(in the rows, 128 means zero)
These are runs of 8 systems, one row a step. Runs of the same system follow the same rule from any start.
k_812, trace 1:
[[163 106 161 109 135 147 137 157 144 167 165 141  65 139 159 156 174 134
  147 105]
 [123 120 122 180 129 111 175 145 149 137  76  88 158 134  78  77 105 120
  128 152]
 [160 133  92  82 101 130  82  52  93 125 129 134 165 134 162 182 130 132
  130 145]
 [170 100 160 155 135 147 146 172 129 145 144 129  39 106 123 111 144 125
  139  92]
 [104 128 124 154 115 100 151 124 164 138  72  91 180 148 129 128 116 116
  135 196]
 [181 143  94  72 116 164  85  96  70 141 145 127 138 144 129 140 146 143
  111 108]
 [151 110 151 208 135 108 141 151 142 125 143 134  54  85 125 121 110 116
  161 136]
 [113 132 132  93 114 127 151 123 165 164 103 104 184 189 144 150 160 121
  126 185]
 [194 133  85 120 136 141 113 115  60 123 129 125 127 109  79 105 112 143
  120  86]]
k_812, trace 2 (9 x 20):
[[ 96 163 164 126 173 115 117 202 126 129 181 138  99  93 151 128 153 118
  121 157]
 [ 72 184 107 135 147 113 127 153 143 156 163 150 160 188  99  97 101 146
  139 138]
 [126 143 127 115 138 146 131  87 113  77 178 196 171 130  79 154 124 139
  146 108]
 [ 92  69 134  99 168  86 182 138 156 118 167 157 109  98 119 145 138 137
  139  88]
 [ 80 115 122 100 102 104 170 105 148 130  85 143 163 160 119  91  94 108
  108  69]
 [119 117 129 112 102 160  93 114 104  58  90 137 150  91 147 154 117 141
  105  60]
 [ 66  99 148 129 131 141 108 165 141 106 133  96  64  90 170 109 149 119
   92 129]
 [ 81 202 144 123 122 125 105 186 125 142 107 120 153 150 155  88 117 105
   98 142]
 [113 178 107 142 142 168  63 144  96  89 174 151 145 138 119 142 120 175
  132 129]]
k_841, trace 3:
[[116 124 157 151 135 135 180 124 184 148 158 169 123 186  88 123 137 135
  167 118]
 [109  93 157  89 106 152 151 118 125  83  65 106 164  96 132 123 149  99
   83  98]
 [115 108 111 177 111 154  81 155 154 140 119  90  67 151 156 133 117 180
  143 122]
 [114 192 185 110 126 129 152 175 138 165 131 146 138 162 142  95 149  75
  109 146]
 [167 156 103 136 112 151  79 135  81  91  80 102 178  95 135 158 115 154
  121 127]
 [140 134 115 163 136 126 101  99 131 166 188 115  71 145 129 121 143 116
  149 209]
 [164 136 125 100 143  58 183 137 117 159 101 136 175 100 125 138 111  93
  136 119]
 [152  93 102 166 123 165 129  78 132  88 128 136 151 141  67 143 119 175
  155 117]
 [ 92  76 163 115 124 112 166  98 165 140 136 113  82 117 149 110 159  77
  114 157]]
k_146, trace 4:
[[104 130 176 101 155 158 149 142 150 127 188 144 119 141 116 130 196 112
  121 177]
 [ 78  94 100 147 156  80 175 104 160 130 158 148 126 137  78 103  92 141
  147 109]
 [136  77 132  97 104 157 137  78 130  73 106 155 154 117 126 173 131 147
  132  62]
 [106  86 159 129 122 155 141 170 141 118  97  81  66 101 147  87 160 108
   88 112]
 [ 89 119  60 119 126  80  92 136 120 145 101  88 127 119 166 127  82 154
  119 119]
 [165 186 128 118  81 173  80 117  90 128  95 139 146 162 151 123 113 120
  110  91]
 [138 188 161 156 155 130 110 198 101 123 148 118 113  86 133 108 142 106
  117 176]
 [ 83 163 100 104 151 101 114 110 140 155 191 150 166 180 127 141 126 140
  142 185]
 [158 147 150 139 127 147 160  94 117 111 153 195 143 150  64 110 116 114
  149  82]]
k_841, trace 5:
[[ 84 117 116 152 107 131  93 133 133  59  85 107 145  76 163 151  98 143
  114 117]
 [133 144 128 105 122 150 100 137 141 188 175 127  70 194 160 132 153 142
  140 133]
 [130 178 147 131 146 105 149 176  89 110  99 137 166  83 106  85 108  92
  102 114]
 [136 126  90 136 117 152  70  86 129 104 153 129 154 143 147 199 130 179
  161 166]
 [144 121 130 105 144  98 154 108 106 174 164 123  72 121 115  71 138  74
  109 139]
 [133 125 116 155 145  84 156 155 136 101  99 156 183  92 119 169  90 158
  163  91]
 [112  91 127  97 115 186 124  62 140 120 168 139 121 186  98 120 171 136
  120 136]
 [106 101 137 136 128  79 146 157 128 122  90 106  85  65 161 101 103  92
  103  93]
 [118 154 128 136 134 158 118 172 156 139 139 155 153 188 129 166 131 191
  159  99]]
k_73, trace 6 (9 x 20):
[[ 92 120 128 153 114 105 122 103 177 124 153 185 119 156 160 175  99 151
  175 101]
 [124 136 163  94 107 176 138 124 109  85  83 106 179 121 120 108 160  91
   76 131]
 [156  83  74 137 163 100 124 135 123 167 157  85  88 116 116 140 138 166
  150 165]
 [ 87 151 156 133  95 101 133 106 151 135 121 178 117 150 173 124  88  85
  134  90]
 [156 143 148 117 125 187 125 176 121 110  89  87 178 136 112 139 176 154
  108 149]
 [114 105  93 146 147  91 109  78 123 140 189 126  81 102 130 132 120 120
  150 191]
 [144 155 162 119 106  99 172 158 136 152  84 163 143 146 144 109 104  87
  126  61]
 [131 116 125 148 131 185 116 133 147  93 132 112 167 149 104 172 162 183
  144 163]
 [111 105 116 108 136  85 129  73  99 116 150 124 101  73 134 102 118  71
  104 152]]
k_884, trace 7, 9 rows:
[[138 165 119 168 118 102  89 101 107 160 158 122  69 119 153 102 100  80
  133 186]
 [181 177 119 132 150 100 148 147 116 175 163 174 152 164  91 135 110 138
  169 122]
 [117  89 113 171 129 133 155  55 144 101 154 146 122 137  58 104 108 133
  150 135]
 [150  73  97 110 122  57 157  93 134 154 110 129 118 101 158 163 104 124
  154  99]
 [ 83 115 131 121 123 136 152 158 167 116 105 155 156 163 126 134 108 168
  133  42]
 [ 59 104 129 110 124 118 116 111 125  59 122 131 146  73 147 127 120 109
   96 125]
 [116 150 102  56 127 128  83 152  92 164 130 115 113 143 178 125 136 131
   91  95]
 [ 84 205 150 176 127 143  86 170 128 121 157 146 111 150 130  88 104 118
  122 147]
 [156 168 109 110 153 108 115  92  78 131 179 153 150 109 104 131 130 100
  133 178]]
k_73, trace 8, 9 rows:
[[164  96 171 161 118 141 149 114 137 107 159 174  69  97 120 146 137 114
  159  98]
 [ 76 116 142  96 159 118 190 145 148 100 129 146 188 129  73 105 134 129
  116  99]
 [153  92  59 114 110 123 104  60 108 121  96  99 162 136 115 153 106 164
  138 122]
 [115  72 153 127 105 136 125 133 145 120 110 114  53  97 184 133 137 113
  113  87]
 [ 60 141 133  78 153 135 141 186 156 150 135 106 155 173 134 112 165 146
   97 148]
 [143 167  81 161  99 119  68  88 106 153 114  96 134 147 153 126  95 122
  138 195]
 [176 154 187 152 121 128 126 177 119 144 136 145  69  93 171 143 145  91
  141 119]
 [105 160 160 133 164 140 164 152 151 127 178 160 164 171  72 112 152 129
  143 158]
 [166 133  92 157 116  99 126  68  92 105 100 133 175  99  94 128  77 113
  143 137]]
k_72, trace 9 (9 x 20):
[[ 85 108  74  96 125 128 125 112 147 129 114 135 180 184 114 139 106 185
  132  78]
 [162 181 132 167 107 142  89 139  75 103 101 133 110  97 125  92  86 104
  111  90]
 [ 78 130 166 106 159 141 118 161 145 111 190 146  94 106 155 148 177 125
  122 157]
 [ 95 115  74  91 152 100 148 144 134 145 122 131 180 161  97 127 103 186
  129  74]
 [165 185 118 191 103 151  68 127  85 107 120 137 104 112 129 112  79 125
  139 112]
 [ 87 119 176 106 158 145 147 142 139  86 186 165 112  94 122 137 172 113
  120 137]
 [107  91  73 110 152 100 140 167 143 144 108 108 156 140 117 146 113 198
  136  83]
 [140 170 115 176  83 164  65  89  95  96 117 146 110 134 134 118  77 124
  132  99]
 [ 97 124 190 100 155 141 154 175 127  93 157 151 113  77 135 121 169  99
   99 113]]
k_146, trace 10:
[[108 108 184 146 136 154 137 194 174 127 152 124  78 125 157 149 175 137
  137 142]
 [ 82 103  84 132 126  74 158  87 147 137  97 104 168 139 105 102  89 119
  126 152]
 [197 111 106  95 114 164 112 104  82 123 121 139 123 126 121 148 134 156
  130  56]
 [109 133 184 182 109 142 115 178 158 117 117 111  73 100 179 127 141  98
  127 157]
 [105 140  73  92 147  73 142 125 124 166 107  97 190 148 125 119 110 129
  118 160]
 [192 149 114 146 109 184  86  98  87 121 146 147 109 157  96 131 118 154
  144  91]
 [119 145 190 153 136 107 143 161 142 112 141 150 105  74 171 147 144  77
  135 169]
 [ 94 113  92  90 157 104 162 137 153 168 132 108 180 184  97 123 145 161
  128 155]
 [168 112 114 172 102 157 113  59 101  93 138 152 100 123  86 114  95 131
  142  90]]
k_510, trace 11, 9 rows:
[[123 151 167 101 137 126 129 213 133 160 114  99 102 116 182 122 166 103
  100 139]
 [124 172 101 123 104 120 106 110 119 176  97  87 155 184 138  95 112 105
  110 180]
 [211 182 144 182 103 134 110 115 101 131 124 154 123 118 128 147 105 101
  161 146]
 [147 111 161 145 154 131 161 150 155 146 161 113 116 123 118 152 185 124
  149 208]
 [135  95  90 111 145  98 178  75 126 135 125 125 185 144  59 111 120 129
  135 140]
 [174  79 117 149 114 115 142 108 130  97  94 146 132  88 136 180 109 149
  163  74]
 [ 92  65 173 108 133 127 175 157 169 121 109 109  93 106 147 118 163 110
  104 103]
 [108 139  97  71 125 102 137 145 106 150  76 101 172 138 140  96 116 119
   86  88]
 [160 157 128 167  74 128  80 130 121 141  76 117  95 133 194 142  95 115
  132 112]]
k_95, trace 12:
[[128 101 196  99 146 147 190 144 157 119 147 152 132 116 119 146 188 100
  125 133]
 [161  71  74 116 140  94 152 106  95 132  97  99 115  87  95  99 107 133
  115  90]
 [134 132 141 136  78 140 123 122 161 150  94 150 113 186 167 146 108 136
  148  69]
 [ 89 112 164 168 127 170 145 155 148  93 103  83 111 119  94  71 152 112
   97 162]
 [121 128  56  99 129 114  82 125 109 153 108  75 156 145 153 146 121 169
  116 155]
 [ 99 198 151 136 100 149  91  97 123 132 172 173 124 175 142 108 110  92
  127 142]
 [129 144 135 169 176 115 124 184 118  94 153 125 136  64 107 142 129 152
  146 162]
 [141 108 110  41 142 102 142  91 120 153 158 148 165 134 145 183 160 130
  132 132]
 [154 135 146 160 118 108 150 107 103 122 138 173  83 100 104  84  87  82
  131  70]]
k_72, trace 13, 9 rows:
[[135  90 133  76 160 148 133 111 116 111 181 130 123  91 121 174 188 139
  130 157]
 [124  85  97 144 122  99 161 128 161 161 107 134 108 162 116 117  90 161
  153  61]
 [133 169 152 180  83 161  95 118 119  75  76 127 157 107 146 136 102 101
  128 145]
 [114  82 143  60 152 155 135 130 111 116 158 102 102  97 127 118 195 115
   84 134]
 [104 124  91 121 126  76 127 146 156 184 118 125 111 165 172 138  91 151
  146  95]
 [137 206 154 154  93 173 104 119 110 108 108 149 177 158 113 108 115 103
  117 143]
 [125 111 135 104 182 113 144 151 100 127 178 112  94  72 102 100 169 106
  104 164]
 [127 115  87 123 135  88 129 119 164 166 153 153 131 169 154 183 110 177
  179 113]
 [157 160 147 183 101 171 139 109 114  87  91 147 164 142  70  95  96 113
  130 107]]
k_510, trace 14 (9 x 20):
[[142 135 170 111 102 147 166 116 118 131  97 145 113 140 113  74 129  69
   98  69]
 [150 147 112 122 142  97 109 205 115 158  97  84 136  93 177 157 133 150
  126 143]
 [117 137 145 151  75 139 127  67 157 154 109 120 117 182 142 104 122  77
  128 176]
 [208 172 146 130 148 128 149 174  88 142 127 141 150 107  98 128 136 117
  135 116]
 [125  83 109 156 124 111 124 108 166 144 126  77 121 126 150 167 146 142
  155 216]
 [156 118 154 114 121 120 191  82 120 127 125 173 158 141  72  99 125  88
  134  92]
 [165  88 110 134 146 111 135 181 132 122  95  95 137  83 148 185 137 179
  149 114]
 [ 86  82 147 122  96 120 161  74 160 132  99 115 106 140 139  95 130  75
  108 135]
 [173 159 130  86 135 117 143 184  95 149  92 139 161 117 132 133 122 132
  117  57]]
k_884, trace 15, 9 rows:
[[ 80  97  73 118 133  90 124  82 131 161 148 106  97 150 113  80  98 129
  118 141]
 [137 167 101 154 112  81 104 125 119 138 116 170 138 129 158 154  53 133
  162  83]
 [ 92 129 143  97 153 130 155 116 125  94 183 199 139 133  88 114 123 122
  125  68]
 [ 67  90  65 104 146  79 111  98 125 144 156 100 105 118 138 106 107 136
  114 143]
 [121 183 106 129 100  97  91 123 119 148 117 164 141 162 167 139  66 131
  146  81]
 [ 90 153 143 125 158 127 142 132 111  87 183 191 130 108  86  99 110 115
  122  84]
 [ 91 106  63  88 149  87 102  78 118 153 179 117 115 135 136 129 118 138
  126 156]
 [123 176 104 155  98  92 112 120 127 162 114 155 125 172 142 105  57 118
  144  85]
 [109 144 134 133 161 109 142 127 112  80 180 196 138  95  90 131  98 132
  146  82]]
k_95, trace 16, 9 rows:
[[107 110 146  65 145 142 146 144 135 140 177 170  99 156 136 131 159 141
  121  56]
 [ 80  94 128 126 146 108 155 154 121  91 114 133 104  81 108  81 102 125
  101  54]
 [104 106 124  81 124 151 111 175 134 141 114 108 104 146 170 138 150 169
  104  64]
 [ 46 119 123 118 130 152 123 122 137 113 149 126  94 157 109  57 123 123
   83  97]
 [ 81 156 103 122 142 124  82 200 115 116 118 106 127 111 165 123 107 168
  105 102]
 [ 65 141 130  70 143 163  95 132 128 117 191 148 120 161 141 129 160 145
  102 119]
 [ 80 143 106 120 169  85 113 164 100 107 165 147 111  73 131 101  94 130
  108  99]
 [119 136 139  67 153 135 124 178 125 133 167 166 125 136 159 165 153 158
  126  60]
 [ 78  85 137 101 151 121 158 117 123  91 157 154  98  96 101  90 126 115
   97  64]]

Which system made each of these runs?
trace 17:
[[ 69 164 160 117 122 132 143 181 165 153 106 120 156 181 140  94 135 113
  105 140]
 [121 143 102 124 132 185  72 123  81  81 131  98 145 113 100 103 136 153
   92 136]]

k_95
trace 18 (2 x 20):
[[176 173 171 158 112 146 129 158  91  89  88 142 143  79 121 115 114  96
  118  96]
 [125 117 106 132 144 153  90 137 138 125 156  88 132 128 138 176 168 175
  142 206]]

k_841
trace 19:
[[157  80 111  99 142 110 171 156 131 184 101  87  91 137 122 100 146 135
  118  94]
 [105 128 137 188 111 144 108 151 175  90  99 130 147 131 151 175 110 167
  163 132]]

k_884
trace 20 (2 x 20):
[[109 134 138 156 146 122 174 157 161 164 127 100 131 171  78  74 139 116
  129 178]
 [150 148 108 149 112  78 110 103 128 118 110 150 176 100 167 196  85 126
  168 151]]

k_73
trace 21:
[[ 74 106 170  74 148 126 155 128 128  89 155 154 132  88 132 126 161  93
   94 114]
 [ 71 142 110 114 144  85 131 183 129 132 113 140 129 124 145 103  82 141
  113  57]]

k_812
trace 22 (2 x 20):
[[169 107 114 174 133 142 136 110  93  84 106  99 131  80  62  97 118 125
  121 147]
 [128  91 110  95 155  74 150 123 126 135 167 170 107  98 140 166 112 144
  153  63]]

k_73
trace 23:
[[154 155 171  96 114 110 151 125 134 141 132 191 143 132 173 173 129  92
  147  88]
 [110 118 148 160 152 160 161 188 157 110 106  89 151 134  78 106 160 155
  120 156]]

k_146
trace 24, 2 rows:
[[ 90  77 114 131  82 164 100  89 147  92  83  96 114 136 159 138 123 149
  115 105]
 [112 133 151  82  94 138 121 134 106 117  78 118 128 113 172 107 130  86
   78  77]]

k_72
trace 25:
[[107 144 136 130 114 160 111 154 126 158 100  71  95 161 135  55 145 102
   82 156]
 [163 199 119 159 122 131  74 144  90 113 121 130 162 105 147 153 104 127
  138 166]]

k_812
trace 26 (2 x 20):
[[ 90 149 116 135 148  84 139 116 163 138 176 172 171 154 124 172 111 142
  172 166]
 [129 112  90 110 117 118 148  62  97 116 108 138 164 140  69  80  92 114
  110  82]]

k_884
trace 27 (2 x 20):
[[217 137 148 119 123 125 150 150 114 181 127 142 103 137 139 154 145 122
  157  98]
 [ 84 118 147 193 113 134 149 108 182 117 121 114 119 154 103 101 120 111
  142 187]]

k_72
trace 28, 2 rows:
[[130  98  82 107 132  73 129 138 138 158 110 127 131 121 168 178 100 171
  157  78]
 [ 66 137 158 126 106 153 140 126 159  79 111 169 160 154 126 118 110 128
  119  67]]

k_884
trace 29, 2 rows:
[[151 179 154 165 122 143 145 156 156 177 132 134 139 197 109 115 135 125
  157 171]
 [170 137 150 123 105 145 136 106 100 101  70  99 181  97 128 135 145  83
  106 164]]

k_841
trace 30:
[[144 149 122 170  76 144 125 114 133 130  53 110 155 169 121  97  87 116
  125 110]
 [133 140 162 110 123 143 112 118  99 107 141 107 105  78 151 117 167  67
   95 192]]

k_72
trace 31, 2 rows:
[[154 117 117 101 147 136 119 200 100 157  99  66 104 100 144 109 162 144
   94 120]
 [ 98 149 112 138  92  80 117  84 144 166 108 119 131 153 175 120  89  81
  132 170]]

k_510
trace 32 (2 x 20):
[[125 126 167 140  97 125 163 143 160 165  75  92 107 152 151  89 141  74
  111 143]
 [172 155 152 174  98 167 121 177 136 119  61 103 155 137 137 148 128 147
  137 120]]

k_841
trace 33, 2 rows:
[[168 110  88 123 143  73 144 111 102 150  95  78 154  88 115 127 122 110
  124 176]
 [152 100 148 136  99 111 148 107 172 163 136 162  89 152 171 176 125 125
  176 100]]

k_73
trace 34 (2 x 20):
[[ 85 123 171 125 140 124 154 174 165 114 108 100 154 103 156 143 173 106
  115 193]
 [114 168  69  80 146 118  93 142  87 167 144 115 141 159 125  94 112 148
  102 110]]

k_812
trace 35, 2 rows:
[[146 171 140 104 110 119 115  69  88 136 151 151 135 125 136 115 124  58
  115 164]
 [193 119 146 177 142 131 175 182 135 156 109 122 107 124  95 119 132 142
  156 109]]

k_73
trace 36, 2 rows:
[[160 120 106 101  96 126 156 100 124 144  55 101 194 162 120 136 119 126
  123 114]
 [166 142 149 157  97 144 108 109 107 153 115  91  66 119 147  85 137  70
  110 172]]

k_72
